In the rows, zero is written as 128.
The rows of Z fall into 4 groups, which share some directions, and each row is roughly a mix of its group's hidden directions.
Z:
[[158 152 203  94 150 100 140 163 126 113 135]
 [169 147 146 143 114  72  73 145 131  97  97]
 [ 96 122 133 177  97 137 139 166 121  57 138]
 [130 131  60 115 162 122 135 191 113 116 159]
 [126 176  89 133 123 137  84  89  98  96  85]
 [132 106 139  52 166 108 123 138 152 156  89]
 [172 106  54 122 132 119 135 132 176 103 110]
 [165 142 101  83 128 120 166 146  95 186 103]
 [117  98 129  77 126 144 160 110 129  60 165]
 [118 119 177 199 127 144 179 107 124 110 128]
 [107  64 126 117 119 143 166 167 127 181 152]
 [170 108  75 159 157 131 114 137 171 145  83]
 [160 119 103 133 156 149 168 169 161 129  65]
 [108  87 108 141 141 129 130 105 145 182 197]
 [ 63 158 120 142 116 128 102 102 115 179  86]
 [110 169 163 110 134 164 114 179 152  75 112]
 [104 166 181 140 107 178 119 125 150  76 119]
 [136 203 150 117 104 163 139 151 110  98 164]
 [105 165  96 110 113 162  88 102  79  83 127]
 [126 112 160 134  83 180 181  90 119 150 148]
 [135 155 149  91 121  79 108  52 119 132 123]
 [126 140 191 188 123  97 148 137  85 141 117]
 [151  89 137 151 121 112 177 114 118  69  81]
 [ 87 184 173 121 142 168 123 149 108 145 165]
 [121  98 130 148 134 171 156  74 165 177 105]
 [144 137 195 103  93 128 123 163 115  76 105]
 [ 77 202 116 124 143 163 120 148 137 153 150]
 [127 140 132 137 123 123  66 132 126 212 120]
 [121 201 119 144 153 150 146 175 144 125 169]
 [126 150 127 142 101 140  65  60 112 110 104]
 [112 111 158  78 150 167 140 188 163 116 113]
 [118 116 110  63 145 147 153 148 157 183 156]
 [111 167 148 126 133  90  80 112 140  73  85]
 [169 167 119  77 101 123 162 168 101 140  95]
 [107 121 105 140 136 186 152  64 142 161 100]
 [158  96 172 110 110 116  80 158 115  71 133]
 [137 167 112 181 133 160 182 100 143 110  93]
 [129 130 145  83 143 167 155 141 131  71 184]
 [139 117 150  96 110 158 168  94 120 167 191]
 [112 106 169 134 109 181 149 103 147 125 192]
 [158 139  89 126 125 113  62 167 111  80 130]
 [109 161 191 114 116 185 124 118 159  98 111]
 [119  86 111 151  86 135 193 164  94 119 134]
 [140 156 156 112 142 137 115 164 127 143 213]
 [136 165 123 137 129 149 139  94 129 116  40]
 [147 201 138  88 135  92  95  97 116 119 142]
 [122 120 149 136 167 138  69  76 179 146 124]
 [124 194 143 141 157 186 146 171 133 118 125]
 [124 108 182 119  79 156  78  96 120 106 153]
 [153 169  87 133 150  75 109 170 113  99 100]
 [178  86 138 176 117  70 149 127 118 117 104]
 [172 115 158  66 136 144 130 178 153  98 133]
 [120 159 129 108 146 146 120 213 139  85 127]
 [162  83 181 116 100 139 106 177 150 102 140]
 [ 87  88  66 139 147 140  95 111 158 159 148]
 [113 120 126 196 126 189 123 166 148 106 144]
 [ 90  80 138 113 103 104 153  75 104  90 107]
 [112  69  97 102 152 144 129 167 163 169 152]
 [130 152 172  90 116 139 129  71 133 131 189]
 [156 135 132 110 116 173 123 163 126  74  66]
 [ 96  85 181 124 109 153 153  99 127 143 181]
 [108 145 149  86  98 166 118 147  82  72 146]
 [108  79 113  72 133 144  86 129 157 144 173]
 [132  73 102 144 102  67 135  87 126 121  94]
 [150 181 143 172 144 135 134  93 142  71  99]
 [132 114 170 198 168 108 159 162 134 117 114]
 [163 110  98 103 142 145 160 137 114 207 138]
 [ 95 148 114 161 111  65 109 119 121 183 154]
 [103 176 111 112 140 177  83 140 143 180 115]
 [136 188 191 125 123 118 134  80 114  98 136]
 [139 179 153  47 144 130 128 161 132 121 120]
 [135 165  83 145 152 140  86  88 163  86 107]
 [ 45 136 139 113 113 133 153  85 103 103 118]
 [175 133 153 113 121  96 100 183 105  85  98]
 [130  85 149  58 138 112 150  97 138 164 158]
 [133 126 147 138 106 116 125  32 122 154 140]
 [129 132 119 162 125 140 122 118 126 148  31]
 [145  76 135  99 147 107  84 195 139 119 136]
 [106 179  70 120 153  93 125 140  82 114 147]
 [120 180 133  96 122 124 140 164  83  71 102]
 [112 176  81 133  99 129 104  61 108 131 116]
 [129 156 199 101 173  93 113 126 143 123 159]
 [116 159 201 165 142 120 170  94 122 124 143]
 [108  71 158 104 100 104  97  80  98 151 120]
 [127  76  99 173 163 124  96 113 156 164  94]
 [190 138 100 125 145 131  96 171 163 159 163]
 [112 134 163 164  85 141 189  96  88 142 130]
 [145 129 120 139 109  92  42 125 115 104 161]
 [164 174  97 151 154 135 152 181 161 112 157]
 [154  75 121  97  72 151 104 159 108  94 123]
 [130 182 152  82 138 157 128 184 137 105  98]
 [ 83 155 161 118 136 191 143 119 107 110  81]
 [147 158 122 194 153 102 156 156 118 120  77]
 [100 103 148 166  77 129 158 102 112  84 168]
 [ 65 184  97 161 128 118 166 123 131 115 113]
 [156 144 174 125  91 120  79 129 121  78  88]
 [154 144 113 183 126  98 141 167  97 115  70]
 [162 107 163 122  98 108  68 167 130  89 149]
 [172 129 106 126 149 167 164 152 154  69  98]
 [107 120  64  90 146 117 114 147 140 192 136]
 [145 143 163  69 111 145 160  81 119 167 153]
 [128 114 144 136 119  68  86 133 123 140 200]
 [112 157 176 140 116 116 157  66 131 148  79]
 [127 146 173  96 128 121 105  47 147 139 114]
 [157 104 140 157 151 124 171 201 135 123  97]
 [106  73 152  95 104 112 169 115 123 112 184]
 [ 89 132 106 171 112 163 161  62 131 147 138]
 [111 164 177  78 148 138  97 142 163  85 124]
 [149 170 193 150 146 137 162 106 142  82 124]
 [142  74 148 157 106  87 134  96 103 126  73]
 [159 139 156 164  94 104 119 143  80  80  90]
 [160 123 106 151 128 165 101  98 157 123  55]]
Each list below has one row that fits no group; the rest each fit one group, if only roughly. Name that row.
- z563: [135 164 102 145 152  60  80 105 120 104 111]
- z901: [142 158  84 149 145  65  73 119 112 118 137]
- z402: [131 102 150 158  60 130 118 115  72  95 119]
- z321: [120 111 136 138 133 174 206  92 115 108 103]
- z784: [122 117 161 142 152 201 115 169 173 121 128]
- z584: [119 169 162 104 131 121 196 164 113 117  89]
- z545: [121 185 102 103 148 145 103 161 154 164 176]
- z877: [147 120  83 123 138 101 147 137 100 149 207]
- z135: [139 138 131  82 141  84 115 148 126 121  49]
- z464: [111  80 100  77 112 104 138  91 137  88 163]
- z660: [154 136 118 107 114  80 136  64  92 170 115]
  z321
- z419: [163 141 132 100 156 163 138 176 151 105 188]
- z118: [140 139 157 132 150  67 175 188 133 135 130]
- z281: [115 123 193 109 105 105 120 153 112 114 194]
- z324: [154 139  50 155 144 130  79 119 135 121 100]
- z136: [137 144 181 105 119 151 182 169 129  97  92]
- z64: [ 73 129  86  70 128 150 138 147 125 154 167]
- z33: [ 95 194 131 123 119 105 125  75  81 118 124]
- z164: [106 141 139 171 150 168  88 159 169  88 100]
- z282: [111 143 176 137 130 200 117  89 163 145 123]
- z129: [ 61 188 142 120 135 174 123 129 116 151 136]
- z235: [105 150 139 131 117 111 119 173 131  41 128]
  z64
- z244: [115  80 189 112 116 150 164 150 141 144 173]
- z301: [ 83 160 110 137 129 158 140 117 134 116  48]
- z342: [158 190 138 135 113 157 176  97 130  94  98]
- z783: [128  92  97 152 127 177  99  69 155 160 128]
- z205: [160 157 172 164 151 176 136 157 107 131  84]
- z59: [118 104 177 119  90 130  92 110 110 121 197]
- z886: [135 120  81 101 112 125  49 140 152 128 157]
- z817: [130 166 175  97 102 121 125  56 125 124 100]
- z70: [ 72  96 117 178 149 100 111 104 121 165 159]
- z372: [118 105 178 147 165 154 188 136 167 132 152]
- z184: [ 92 154 117 134 173  75 106 129 123 187 145]
- z797: [124 141 167  84 137 170 121 149 123 113 199]
- z412: [ 84 161 150  92 130 155  90 129 118 168 179]
- z779: [124 100  53 153 153 155 140 154 161 147 103]
  z886
- z553: [136  98 130 128 161 162 117  91 167 180 176]
- z117: [125  75  79 144 153 123 173  98 145 166 147]
- z198: [129 150 185 149 110  80 130  73 141 151 101]
- z992: [141 137  90 134 108  54 137 113  81 126  95]
- z702: [107 107 157 184 124 173 110  80 165 138 116]
- z145: [208  73 110 120 128 103 115 137 150 134 135]
- z644: [137 107 162 142 128 168 127 120 111 111  43]
- z274: [133 119  95  96 126 112  68 123 154 180 170]
- z522: [103 163 132 157 140  53 142  93 117 163 135]
- z743: [112 177 106 166 162  77 149 129 118 173 109]
  z117
- z625: [109 177  77 148 135 128  94 140 148 185 105]
- z678: [171 113 111 155 156 104 140 149 176 152  70]
- z175: [114 129 165  51 117  94 150 122 122  98 159]
- z289: [129 189  67  99 128 112 137  91  94 119 125]
- z521: [141 119  69 205 129 117 123 146 105 142 107]
- z69: [128 156  47 118 135 135 103 142 174 158 129]
- z53: [ 98 104 147 191 102 139 114  97 145  92  85]
- z716: [138 136 135 192 138 190 106 114 157 160 105]
- z11: [175 172 158  94  86 134 120 122 103  82 106]
- z85: [140 179 121 141  76 114 134  98  71 117  95]
- z492: [189 116 173 127 145 164 147 164 135  85 143]
- z914: [116 191 185 132 130 116 166  90 109 146 138]
- z111: [143 108 155 122 116  95  76 122 116 194 167]
- z597: [102 115 106 122 119 215 143  85 128 130 113]
  z289
- z899: [161 126 168 156 105  74  79  96 149 139 109]
- z538: [139 132 110 110 104  59 141  84  84 128 161]
- z970: [123 164  96 143 138  91 100 148 147 183 179]
- z679: [133  87  90 134 176 121 113 197 153 143 128]
- z680: [167  94 137 181 111 101  86  84 126 100 136]
- z617: [140 134  79 152 172 127  87 192 132 128 150]
- z762: [124 150 143 154  89  88 113  57 109  93 122]
- z104: [129 127 136 152 147 140  71  91 163 141  64]
- z892: [ 99  58 133 116 102 160 104 101 137 120 174]
- z499: [111  99  73 149 120 130  57 101 136 100 129]
- z904: [138 141 113 207 160 134 142 124 144  95  84]
- z55: [167  90 120 103 123  97 138 135 141 100 202]
- z523: [135 143 122 182  72 144 153 102  88 105  93]
  z680
- z806: [113 157  90 136 179  76 120 154 138 175 107]
- z698: [131 184 133 126 117  69  94  91 109  93 106]
- z257: [135  74 150 121 108  84  87 102 106 175 149]
- z920: [137 127 138 181 104 157 132  55 121 156 154]
- z824: [180  94 122 142 138 151 155 146 137  84  69]
- z400: [117 145  88 156  98 154 124  65 109 149  82]
- z888: [109 133 159 128 162 156 182  99 176 146 168]
- z478: [169 147 119 134 181 129 136 181 171 104  97]
- z93: [126 103 176 175 117 100 167 112  88 110  89]
- z918: [112 198 136 177 146 150 126 165 127 156 102]
- z170: [107 124 149 195 121 158  93  91 159  95 146]
- z707: [101 137 129 162 100 111 133 174 115  56  99]
- z123: [182  97 116 134 118  94  75 141 138 181 142]
- z658: [129 118 165  86 156 192 130 137 173 160 133]
  z400
- z171: [144 150 116  54 153  81 117 167 113 127 141]
- z247: [125 203 175 111 118 173 117 136 137 105 142]
- z318: [100 158  96 140 138 149 140  49 116 155 103]
- z881: [128 165 100 154 161  62 144 103 132 162  99]
- z153: [147 119 213 139 122 115 120 132 113  76 142]
- z752: [168 109 115 164 126  74  68 141 158 135 143]
- z448: [136 119 186 151  77 148 144  97  96  86 145]
- z475: [110 104 156 159 113  69  79 133  81 137 142]
- z191: [111  76 135 211 118 117 131 144 104 119 113]
- z141: [156 133 150 123 137 115 173 200 148 119  83]
- z984: [125 141  73 160 166  72 138 133  98 158 107]
- z151: [144 169 154 120 105 190 139  76 122 163 116]
- z157: [158 207 100 114 145 125 128  93 147 105 101]
- z606: [106  81 169 118 105 133 148  69 145 135  83]
  z984
- z113: [142 125 115  99 155  84 105  95 130 159 197]
- z37: [130 130 137  56  92 110  80 119  96 140 158]
- z535: [102 140 159  74 140 187 104 133 120 132 176]
- z423: [123 113  86 164 149 113  95  72 145 175 150]
- z261: [ 60 127  92 102 103 100 117  92 125 138 169]
- z126: [135 213 116  93 156  95 131 121 126 154 119]
- z840: [106 120 136 118 163 153 109 205 163  94 138]
- z329: [133 186 161 128 132 184 108 113 143 130 181]
- z774: [ 77 159 128  96 126 123 119 124 126 138 209]
- z949: [122  81 177  70 115 145 117  99 107 118 164]
- z957: [106 110 176 134 115 204 140 136 160 110 154]
- z347: [122 174  83  87 169 135 108 100 175 143 135]
- z718: [183 150  74 170 136 123  97 150 167 120 127]
- z754: [189 150 130 132 159 174 130 179 152 112 107]
- z756: [148 133 107  75 165 139 132 169 127 160 186]
  z718
- z201: [118  98 186 105 116 114 158 172 128 132 185]
- z196: [145 114 116 192 157 155 131 103 174 146  84]
- z562: [101 117 152 139 115 149 109  96 106 151  46]
- z279: [121 189 145 149 148  76 149 130  91 169 113]
- z767: [146  54 137  93 113 127 128  87 120  88 104]
- z43: [133  60 108  95 105 184 126 145 156 114 144]
- z735: [113  92 115 201 112 131 123  74 127 127 160]
- z504: [180  66 129  89 129 144 124 121 136  77 144]
- z94: [ 80 135 119  89 134 166 174 141  94 109 173]
- z417: [111 118 129 185 146 139  86  95 163 134  73]
- z453: [130 120  93 100  84 108  55 121  96 109 116]
  z196
- z156: [145 135 122  87  88 102 191 127  75 143 125]
- z629: [168 141 190 137 153 148 152 175 117 100 157]
- z416: [107 138 134 166  85  94  95  88  68 122 128]
- z62: [143 152 108  71 174  75  91 135 129 150 129]
- z194: [162 116 147 110 100 158  86 174 125  69 112]
- z669: [123  84 122 142 164 186 125 171 170 156 133]
- z307: [137 117 150 161  99  97  50 127 116  90 122]
- z922: [109 174 152 170 135 163  77 108 155  90 121]
- z662: [134 102 132 168  99 202 167 118 124 156 143]
- z41: [153 120 185 144 135 121 176 146 100  76 157]
- z48: [152 148 108 106 155  72  88  76 121 160 139]
- z611: [181 112 141 102 120 139 148 198 126  97  99]
- z925: [134 116 128 103 128 187 177 193 127 149 125]
  z307
